One turn or mirror swaps these rows in pairs. Which row does each one swap with?
nudad: [ -2   9  16  41 -25  28  -7   8  11  45  29  10 -14   7  19  -6  25   2]
punik: [ 13  21 -34  17  -6 -19  -7  27  32   1  -4   8  -5 -11 -18  17 -30  -4]
Tesim: [-16 -25   4  17 -15  14 -13  -8  13   3  -1   0   6   2 -10 -18 -12  42]
bazap: [  3  13  27  22   3   6 -41   7   6   6  42 -12 -28 -50  -2   2  -7   4]
sopez: [  3  12  30  -5 -25  -4  -6  30 -27  -6  10 -25  -3 -10   1 -20  38 -23]
tanam: [  1  14  -9 -16   8  22  -4  -9 -14  -2   3 -13  15 -19 -12   0  34 -39]
rumav: [  1 -15  26  10 -37  -4 -27  22   0 -14   4  -8  -9 -15  28 -14 -23 -34]
Vede: [ 20  29 -26  18 -13 -20  -9  18  20  -3  -4   1 -10 -21 -25  29 -19   6]
gom: [ 14  -1   2  31 -10   6  16 -20  29  31  -3  -6  17   6  20 -12   0   9]
kab: [-32  30  -5  -1   8   3 -48 -14  13 -16  -4  -1   2   6   7  11 -13  13]
Voma: [  7  56  17 -16 -11   0 -14  23   9  28  11  25 -25   4  24   0  11  16]
Zaro: [ 22   3  25   3  18 -13   8   4  19   8   7   9 -19   5  -8  31  45 -24]
toz: [  5  -4  19  -2  -7  -6 -18  17  18 -11  26 -39  24  -6   4 -14 -36 -18]
lada: [ 10  52  25 -22   0 -14 -15  36  17  18   3  21 -17   2  21  -7   4  13]
tedel: [ 26  10  36  10  -1   8  -8   3  20  13  12  23 -23  11   6  45  30 -13]
mok: [  4   0  16  -2  -7   5 -22  15  31  -1  28 -37  29  -3   2 -23 -33 -19]
purab: [ -3   9 -21  -3  17 -19  -6  35  12 -11 -19  -5  18  27 -12   1   9 -24]
dadi: [ 10  13  32  15 -13  -1 -41  10  -3  -1  33 -17 -20 -50 -13 -17  -7   2]
naf: [ -7  11 -40 -23  -8  20  -3  15 -23 -10   8  10 -12 -18 -13  16  20  -3]
Tepem: [ 12  26  -1 -19   8  24  -2  14  23  25  38   0  11  20   7  43  -1  -9]
Tesi: [ -7 -18  -3  19 -22   6 -10  -9  22  -2  -3   5   2   8   1 -18 -14  45]
Pof: [ 13  30   1 -22   4  22  10  17  23  20  41 -12  10   8  10  44   4  -7]
pavam: [ -2   1   9  34 -13  37   0  -1  13  43  33   7 -10  11  18  -5  26  -1]
vovu: [  4  -3 -32  -5   0  -6   7  39 -23   4  42   3 -39  -1 -12  -2   7 -10]
kiz: [ -6  11 -38 -22  -6  13  11  25 -27   3   5   7  -8 -16  -9  14  10   1]
luteg: [ 12   4  23  -7 -17  -4  10  25 -22 -10   7 -26   1  -7  -1 -25  31 -24]
Paza: [ 16   9  25  -7 -24  28 -16  16  14  15  15  30 -15   9  11  47  16 -13]
lib: [-16 -18 -14  41  21   6 -15  -9  21   5  20 -20   2   6   3  37   4   0]
Vize: [ -2  -5  18  18  -5  -8 -30  19   2  -7   5  -6 -16 -14  28 -28 -15 -51]
bok: [ 24  14  37   9  -2   1 -14   3  25  12  19  15 -23   8   7  40  42 -21]
resok: [-14 -13   8  25  16 -14 -21  -1  20  13   6  -4 -15   1  27 -30   1 -46]
mogap: [-22 -18  19  -5   1  16 -17   5  14  -3  38  -4 -21  38 -15 -11  17  25]
tebuk: [-31  15  -4  -4  20   0 -41 -13  11 -26   7 -11   0   1   4  29  -4  14]
Pip: [-13 -24  19   5   3   0 -21   2  13  -2  32   4 -18  37 -10 -20   3  35]
piz: [ 14  49  -8 -11 -20  -1  -3   5  -4  -3  23   9 -37   1 -20  34  15  15]
Pira: [-15  17  -2  19 -23  -3 -40  -9   7 -12  17  -8 -22  -3  -3 -36 -33   5]
ruf: [  4  -8 -28  -4 -10  -7  15  46  -7   4  38 -11 -35   6  -8 -12  -5 -11]
Bez: [  1  -4  19  20  -8 -17 -34  18  14   1   7  -8 -16  -9  30 -26  -5 -53]

resok swaps with Zaro
purab swaps with lib
Pof swaps with mok
tanam swaps with gom
mogap swaps with ruf

One turn or mirror swaps these rows in pairs. Which row does each one swap with?
pese: [ 24  14 -22  11  -6 -20  47  15   9  -4  -9   2  22 -16   7 -10 -21   6
 -26 -24   4  41 -12]
Suzef: [ 15   2 -17  -2  -9   4  12   4 -18   9   2  51  19 -19  -1  42  19  36
  31 -15 -11 -29  -7]
Bidut: [ 24  -2  -5  -2 -24  -4  10  47  31   9  18   2  16 -12 -30  46  -8  12
  11   5  -5 -10  17]
Som: [ 15   9  -6   5 -37 -21  -8 -13   2   9   9 -29   5  14   6  13  16  24
 -27 -17 -22 -25 -22]
tef: [  4  14 -27  20 -17  -4  31 -26   6 -19  -7  31  49  -2 -45   3  13   3
 -36 -33  14  -7   6]
katap: [  5  12 -25  -8 -23  -8  20 -39 -15  -5  -1  24  27   6 -20 -30   6  16
 -40 -41  -2  -8  25]
zuval: [  1 -30  62  10 -18 -13  18 -10   7   5   4  14  17 -13   3  51  16  -1
 -19 -14   9  14   5]
fubig: [  0 -29 -46   5 -11  -8  24 -20 -26   9  -6  16  10 -15 -18  25  16  30
  -5   7  18 -13  38]
Gis: [  8  18 -43   6 -21  -6  26  25  41   9 -16  22  22 -13  -1  21   8  17
 -25 -21 -23 -20  25]
mefik: [  9 -12  27 -16 -46  16  21  18  37  -5   8  11  47   7  -8  48  -6  20
  -2 -16  -4 -21   0]
Bimo: [  5  -4  40   0  -8  -1  54  11  21  -5 -29  -1  41   1  19   8  -7 -11
 -21 -24 -15  -8  -5]
Dasib: [-20 -19  13  29 -27   5   8 -21  -4  23  14  23  12 -35  18 -31  -8  -1
   4 -28  13  -8  32]
Seto: [ 37  12 -14 -13 -41 -11  -2  26  -4   0  11  11   4   9 -10  49  16  21
  -6 -16 -17  -8 -17]
kariz: [  7 -14 -53   8 -15  -3  18  16 -47   2  -8  -5  15 -18   2   8   1   7
  -5 -24 -11  -7  45]
pud: [ -1 -28  42   6 -19 -19  13 -37 -39  12  -6   6  26 -21   3  12 -16  15
 -26 -41  20 -17  -2]
fige: [-10  54  18  29 -14 -19  11   6  -4 -11   2   4  21 -16 -10  35   6  13
  14 -37  17  -9  31]
Liso: [ 36 -15 -13  -4 -18  11  17 -19  -7 -10 -25  13  -5 -18 -17   9  20   8
 -42   6  33 -26 -10]
leliz: [ 38   5 -15 -13 -22 -35  20 -18 -29 -13  13  -5  22  11   1   7  37  24
 -30 -18   4 -16  -5]
naniv: [ 12 -19   5   8 -16 -23  36 -52   4  10  -2  -1  37 -32  10 -12  -5  41
 -23  -2  19  -7   2]
libeg: [  8 -60  12  20 -29 -14  14  18 -10   9  -1   9  15 -20  13  11 -10  33
 -25 -24   4   6  52]
Murob: [-14   8   3   9  -9  -6   3  11   9   9  -3  13  40  -2 -25 -31 -26  -2
 -23 -18 -38  11  -9]
puvez: [ 18 -34 -12 -29 -44  -1  31  -6  20  -9 -11  -1  47  -5   1  32  10  28
  -7  -5  19 -31  -8]
goza: [-15  -2   7  -1   2  22  17 -43   5  19 -10   7  19 -56 -21   1   0   8
  10 -18  19 -27  -1]
fozi: [ -7 -33 -15   6 -19  -5  31 -41 -17  -2  -5  -1  24 -19   9  31 -14  24
 -11 -29  15  -9  65]
kimu: [ 13  -7  -9 -33  -7 -18   4  -5  -7   6 -25 -19  27  -9 -15  49  -8  21
 -39 -13 -22 -18 -10]
vav: [  3 -43  20   8 -33  -8  24   8 -10   7   2 -11  15 -25  -1  47  -7  11
   0 -34  -1  11  64]
Mub: [ 16 -18 -57   3 -23  -3  22   7  14   8  -9  27  21 -17  -1  28  -5  18
 -49 -20  -2   5  -6]
vubod: [ -8   7  22  17 -23  38  18   8   4  20  -3   0  30 -53  17   0   6   2
  18 -38  21 -11  14]
zenuk: [ 28  10   0 -15 -33 -22  14   4 -19   8  10  -4 -12 -30  12  49  15  19
  -4 -12 -24  -8 -29]
Bozi: [  0  20  22 -21 -26   7  18 -15  10   1  -5 -21  -3  10 -13  -4  19  -1
 -46 -21 -18   9 -10]
nakap: [  6  -8 -11  41 -38  16  29   9 -38  18   0 -11  20  -9  11 -12  13  -4
  -9 -23 -32 -23  32]
pubip: [ -2   9  12  -2 -17   3  19 -38  54  13  10   4   5  -9   5  13   3  -2
  -2 -13 -11  -6 -23]
Gef: [  4 -41 -33   7 -21 -11  24  31 -29   1  -9  11  14 -16   0 -29  -3   4
 -10 -27 -26   2  14]
Fef: [ 14  -5  25  14  -1   6   9  34  -7   0 -20 -20 -19 -14 -24  18 -12   0
  17 -26   7 -13  24]
Kel: [ -5   2 -12  23 -27  -2  16  32 -21  20  -4  20  -5 -15  11  50 -10  27
  34 -39  -6 -11  10]
gufoz: [-11   8  11   8 -19  -3  22  -3 -48  11   3  22  14 -17  -4  20   7  25
  18 -32  18  20 -32]
Renav: [  8   6 -56   5 -20 -12  28 -23 -35  16 -12  13  14 -16   3   1  -3   4
  32  -8  -1  -8  -4]
rotir: [  3  33  42  30 -42  27   7   1  17   9   6   2   2  -7 -13  -2  -1   1
   9 -26  -7  10   3]
dela: [  4  -7  51  -6 -30  -5  32  -9 -48   7  -7  18  36 -10   2   2  -4   8
  16 -12  17  -7 -11]
rekor: [ -2 -24  54   1 -11   3  17  20 -13   1  -3  -2  34 -14   2  12  -5  13
   8 -21 -14 -21  52]
tezek: [  2 -36   3   2   3  -9  36 -20   2   2 -23  -8  55 -23  10  -2 -26   1
   6 -14  21 -29   1]
sinu: [ 16 -26   3 -16 -25  14  39 -12  16   5  -9 -10  25 -14   5  54  -1  31
   3  -6 -14 -31 -27]
gak: [ 26 -27  15 -28 -14 -15  27 -46   8 -10  -6   0  38  -7 -11  22   9  20
 -39  -4  -8 -27   3]
sar: [-19   6 -32   8 -11 -16  28  33  38   6  -9   0  -3 -18  -5  -1  -3  17
   4 -45   5 -16  11]
lonaz: [ 17  14  23   7 -41   8  27 -10 -40  16  -6  -6   7 -10  -8 -37 -10   6
   3 -30   2 -27  23]
sovus: [  8 -10  21 -16   2 -19  35 -14   3  -4 -20 -19  31  -4  -6  -1 -18 -10
 -44 -12 -13  31  -1]
tegal: [  3  -4 -16  24 -50  -3  34 -13  -5  23  12  39 -14 -46 -15  31  24  10
 -16 -36  13 -15   2]
Sev: [ 18  -6 -37   6  11 -22   2  18  12   7   6  22  20 -31  -3  23 -19  19
 -27 -28 -21  15  33]
zir: [ -6   0 -24  21 -31 -11  -2  -8 -23  26   4  32   5 -22 -24  41  11  41
   4 -43  -5 -30  23]
bavo: [ -5  38  19  15 -23 -15  19 -44 -36  16  -3  27   6 -19  20  16   4  16
  -1   5 -14  -8  -1]
vuti: [ -9  16 -21  17 -21  12  18 -52   3   1 -17  -6  13 -12   1 -36   1  18
 -24 -14  17  -1   3]
gev: [ 13  -2  39  13 -14 -16  15  -9  51   3  -2  38  -2  -6  -5 -12   3   6
  -3 -18   6   9  26]
Papiz: [  1  10  -8   3 -33 -14 -14  31   6   9  20  19   4 -14  -9  22   6  -5
 -16 -11 -15  38  -4]
Dobez: [ -3  61  29  -9 -28  10  18  10  -2   4  14   2  17 -10 -12  20   3  10
   7 -40 -24 -14  18]
vovo: [ 17   7   5  10  -7   2  23  36 -37   0  17 -24  34 -16 -17   5  16  -8
   4 -41 -28  -6  27]
Zilon: [ 24 -23  15  12 -32  -6  22  29 -43   7 -28  33  27  -5   2  18  -4  13
  -2 -12 -16 -23  45]
rovo: [ 19 -17  -2  12 -18 -10  17 -51  43   4 -13  11   0   0  -1   3  12  16
 -21 -48  11  13  -7]
Pib: [-18 -13  61  20 -13  13  32  15  16  12   6  -6  27 -16  -7  14   7  20
  14 -19 -22  14   7]

tef swaps with fige
gak swaps with rekor
Gis swaps with zir
Dobez swaps with katap
sar swaps with tegal

One turn or mirror swaps these rows in pairs. Which row does each one swap with?
simuk: [  6   0  41 -40 -29  -5  35  16   7  10 -24  -6  -3  14 -29  11  43  -3
  28  -5  19  47 -13  37  15 -20]
Boki: [ 11  -4 -23  -1 -26  33  -8   0  24  12  -5  -8 -34  -9 -16  -3   3 -10
  19   7 -38  -4  -4  21 -14 -27]
batav: [-30  13   0 -26 -36 -13  -7  -8  10   1   8  -9  41 -13   4  13  19  20
   8 -38  23 -20   1 -12  14   5]
Ruv: [-17 -28   2 -27 -35  16  -1  15 -15  20 -21 -12   4  19  -1  -6  52 -53
  33  18  -9 -18   2  32  11 -26]
kegis: [-41  15 -10 -14 -32  25   1  13   7  -1  11 -24  -8  -1   8   0  47 -26
  33  -2  -1  26  34  34  31  12]
gat: [ -9  32  16 -17 -10 -11  -9   8  29  -3  -9  11 -22 -17  20  20  32 -30
  43  19  17  -9 -17  30  16 -60]
mim: [ -5  28  13  -7  -5 -26 -19  21  38   8 -15   1 -19  -9   8  15  41 -43
  36  -4  10  -3  -5  34  29 -61]
tuleb: [-29   8   1 -19   7  11  -8  27  17  -3  -1  24   1  17 -11  13  49 -50
   9  -1   3  30  11  19  50 -10]
Mek: [-15 -25   9  -7 -10 -16  22  34 -19  29  10  16  23  -1  10  -4  39 -26
  -8 -10  12  -7   1 -11  23  11]
mivag: [ 33  14  25  16 -20 -25 -25  13  14  -2  -8   1   1  20   6   2  44  -2
 -18   4  -3 -22 -13  17   5   7]
satim: [ 20  25  33 -28 -11 -31  -6 -24  26  33  -7 -46  -4   0  -3  -5  29  -9
  30 -21  20  -9  11 -15   3 -27]
benos: [-27  -1   6 -13   5   7  -4   8  11  -6   8  32  11  22 -11  21  53 -56
   2  13  -3  26  10   8  33 -12]
Nepem: [-14 -27  -5 -21   4 -34  10  -3   7  12 -12 -21  -6  25   1 -15  24  16
 -21 -37  17   7 -12   3   1 -26]
sadud: [  5 -13  15 -25 -29 -15  14 -14  -2   6 -29 -16  31 -15  22  13  22 -50
  22  -2 -21  11   1  -4  26 -65]
Rap: [-15  13  -2 -19  -5 -15 -14  16  23  15  -4  20 -29 -26   3   5  25 -31
  28   6   6  -4   4  35   9 -72]
tonu: [ 40  26  31  12 -27   6 -37  22  14   4 -14   1  13  14  11   6  41 -17
  -2  -1   4 -19   3  28   9   3]
Zelu: [ 23  20  27  14 -37  -2 -30  11   9  -2  -8   3  21  11  16  15  47 -22
  -5  26   4 -26  -1  18  -9  -7]
desot: [-12 -28  15 -11 -12 -29  24  22 -11  30  15  23  18  -3  12 -12  42  -9
  -3 -10   8  -8  -7 -19  22   3]
duza: [  3 -15   9 -10 -15 -16   5 -24  14   5 -24 -24  29  -6  16  10   7 -43
   5 -24  -6  39  13 -19  25 -48]
Leda: [-24  12  -2 -24 -33  15  11 -10  16 -18  20   2  36 -10  -3  11  11  27
   2 -15  18 -14   1 -10  11   1]
dodav: [-29 -11   5 -22 -21  29  14   0  -1  27  -3  -6   4  42   4 -26 -17 -10
  23 -15   3   4  18  35  19 -19]
Tagik: [  5   1  45 -44 -20  -4  34   9   0   2 -14   7   6  11 -21  24  43 -12
  43  -1  15  27 -22  42  18 -21]
sebud: [  7  -7   7 -50 -22   5  16 -26   4  -5  -5  -3  13  25 -16  -7   7  10
  27 -25  -7 -10  12 -35  33  -8]
ged: [-10 -24  16 -13 -20   1  13  33 -13  33  12  30  20   9  22   3  44 -24
  -2  -8  20  -9  -3 -14   8   6]
tiso: [ 13  25  28   7 -23 -27   4 -19  17  18 -22  24  28  43  -9  12  31 -46
   8 -11 -10  -8  22   0   8 -12]
ronu: [-11 -30   4  -5  -4  12   2 -29  14  26  16 -15  -1 -21  29  13  34  10
   7 -26 -23  33  14  15  11 -46]
Ver: [-17 -26  10 -30 -37  17  -4   5 -19  30 -20 -15   3  22   8  -6  58 -47
  36  18  -8  -8   2   0  -7 -36]
pime: [ -6  -7   9 -25 -36 -21  20 -12   4   5 -22 -19  38   1  19  21   5 -31
  -3 -21 -16  28  14  -3  33 -54]
lugog: [ 14 -11  -1 -35 -20   1  22 -32   4 -13  -5  -1   5  26 -28 -16   8  10
  33 -33  -7   1  15 -11  36  -4]
dat: [ 16  22  24   4 -41 -24 -13 -27   6  18 -31  10   8  14  17  -5  34  14
  22   1   6 -29  -6   8  43   2]
nide: [ 23  -2 -28  -7 -17  28   1  11  28   6   7 -13 -20 -20 -11  -4  12   1
   2  -8 -37   0  -2  20 -19 -23]
Pamo: [ 14  -8  42 -10 -41  17 -15  -8  -5  16  -9  12  36   2   0   1  71  -2
  29 -22  22   2  -5  41  10 -19]
Bomu: [  2   5  28 -45 -39  -2  37  21  -6  10 -19   2   5  15 -12  20  43 -19
  29 -12  18  54 -11  28  10 -17]
Rar: [  6  15  33 -43 -13 -20  32  16  19   0 -18   9   0  25 -13  12  56 -11
  21  -3  31  34  -4  44  11 -23]
Vosoz: [-33  14  -4 -18 -40  30  -3  21   8   4  11 -24   0 -15  10  23  48 -29
  47  -3   0  18  19  33  23  14]
porir: [-20 -17  -2 -18   3 -40   8   7   7  12 -19 -14  -4  18   1 -17  34  18
  -9 -42   9   5 -14  26  21 -41]
nezut: [ 39  15  26   3 -25  -4 -32  17  10 -12  -1   2   8  24  18   6  39 -10
 -11   3  -6 -23   2  31  -6  -1]
til: [-10  24   6 -23  -4  -8  -3   7  22  21  -5   2 -22 -31   3  20  38 -44
  37   7  25  -8  -9  33  20 -58]
Bave: [ 19   3 -14  -8 -10  27   3   4  28  16   9 -10 -27 -26  -1  13  -1  17
   5  -5 -34  -1  -4   8 -10 -27]
zegu: [ 30  23  36 -25 -20 -29  -1 -12  21  32  -9 -36   1   8  -1 -32  47  -1
  25  -2   9 -11  14 -17  -5 -23]
pafiz: [-29   7  -5 -18 -25  -8   0   3  33  -2  11   4  29 -17   8  16  11  21
  16 -36  26  -5  -2 -30  16   0]
Fugu: [  0 -21   3   5   1  23 -28 -20  24   1   1 -10  -7 -25  12   5  22   9
  15 -32 -25  45   6  15  21 -21]
muked: [ 11  12 -22  -9  -6  -2  56 -14  18  16  -6  27 -34   5 -12   5  18 -16
  32  -9 -18  18  -1  15  13 -25]
Batus: [-24  17  -1 -21 -34  -6  -3 -18  16 -13  11 -16  34  -3  21  17  10  24
   0 -34  27  -7  -2  -9  14  -4]
tusim: [-13   7 -26 -24  -4  -6  34   0  20  15 -12  42 -29   2 -26   7  12  -4
  24  -4 -24   9  -4  23  22 -28]
sobep: [ 33  17  35   2 -33  -9 -20  16   9  -7  -8  10  18  13  13  10  51 -11
  -3  -1 -14 -29 -17   4  -1  10]
sov: [ 18  21  34  17 -26  -6 -28  20  10   6  -6  -6   9  20  13  11  50  -6
 -28  10  -8 -10   9   3  -8  -9]
rigum: [-10  13  18 -34  -9 -17  -5  10  31   3  -4  17 -10 -18  -1  23  52 -28
  47  18   9 -29   0  38  21 -47]
Rozib: [  4   8 -23   0 -14  32  -5   3  36   5  -5  -8 -32  -7   1  -3   0  -3
  13 -19 -40  18  -6  28  -5 -27]
Geza: [-32  19  10 -16 -34  28  -3  16  28   4   5 -17   3   8  26  11  37 -20
  58   9   2   9  23  27  40  11]
bokar: [ 15  -7  47 -15 -30  29 -23 -14   3  -6  -2  15  35  -6   1  12  57   7
  25   5  -4  -7 -22  20  17  -5]
dakeb: [-24 -13  -2 -17 -20  22  15   6  14  37  -2 -12   7  32   7 -28  -9  -1
  19 -29 -13   0  22  38  30 -22]
Nov: [  2 -21  13 -17 -33 -18   7 -15   6   3 -30 -14  26  -8  18  21   8 -40
  -2  -6  -9  26  16 -16  27 -59]
Ror: [ 17   3 -21  -1 -37  29   8  15  10   4 -10  -7 -35 -19 -13  -6   9  17
  18 -11 -27  -6   1  28  -1 -36]
pivat: [  4   9  37 -38 -10 -19  23  10  11  13 -23  -8  -1  19 -16   8  41  -6
  27 -28  18  54 -20  30  -3 -30]
lafeg: [ 24  20  23 -33 -20 -18   8 -15  36  25  -8 -32 -11   1  -7  -5  34  -1
  41  -9   5  -8  -9 -34 -11 -37]
domi: [ 18  20  16  -4 -25 -23  -8 -17  12  19 -29  14  18  47   3  -8  39 -36
   9   4  -8   0  25 -22  16   5]
koros: [-33 -11   8 -16 -27  26   0  -1  11  34  -6   1   1  40   3 -35  -6 -21
  33 -11  -1  11  20  38  21 -28]
Bezu: [-34   7 -13   2 -15  11 -12  -5  31  48 -10  15 -32 -19 -16  17  25 -11
  24   4 -19  30  -2   3   0 -16]
kovat: [-41  18 -11 -20 -30  31  -4   9   9  10  13 -21  -8  -3  30  12  40 -23
  43   0   7  21  21  32  28  10]
Veta: [ 20  26  24 -15 -17 -31  -7  -8  41  24 -15 -46  -1 -14 -12 -12  33  -7
  38 -23   1   3   7 -24  -4 -21]
Nudal: [  9 -18  -5 -31 -30 -17  18 -19  18   8 -25 -19  21 -12   6  10  10 -41
  17 -13 -18  12  33 -19  13 -58]
Pid: [-24   9  -1  -2 -29  22 -14  20  10 -12  13 -16  -2   0  16   9  36 -25
  34  -9   2  23  43  29  32  24]
luva: [ 15   1 -23   2 -17   9   7   4  28   8   0 -23 -34 -22 -12  -2   3  23
  17 -16 -24   9   3  30 -10 -21]
tus: [ 17  14   4 -23  -5 -20  -9 -24  51  21 -13 -36  -7  -1   4 -22  34  -6
  28 -24  19  10  21 -27  -3 -26]
nume: [-30   8   1 -26 -40  -9   2 -15   1 -18  12   3  31  -4   4  10  17  19
  -2 -26  24 -20   6 -16   9  -5]

nezut swaps with nide
Veta swaps with gat
domi swaps with tusim
Vosoz swaps with Batus
Ror swaps with sov
Pamo swaps with ronu
dat swaps with Bezu
Boki swaps with mivag
muked swaps with tiso
sebud swaps with tuleb
benos swaps with lugog

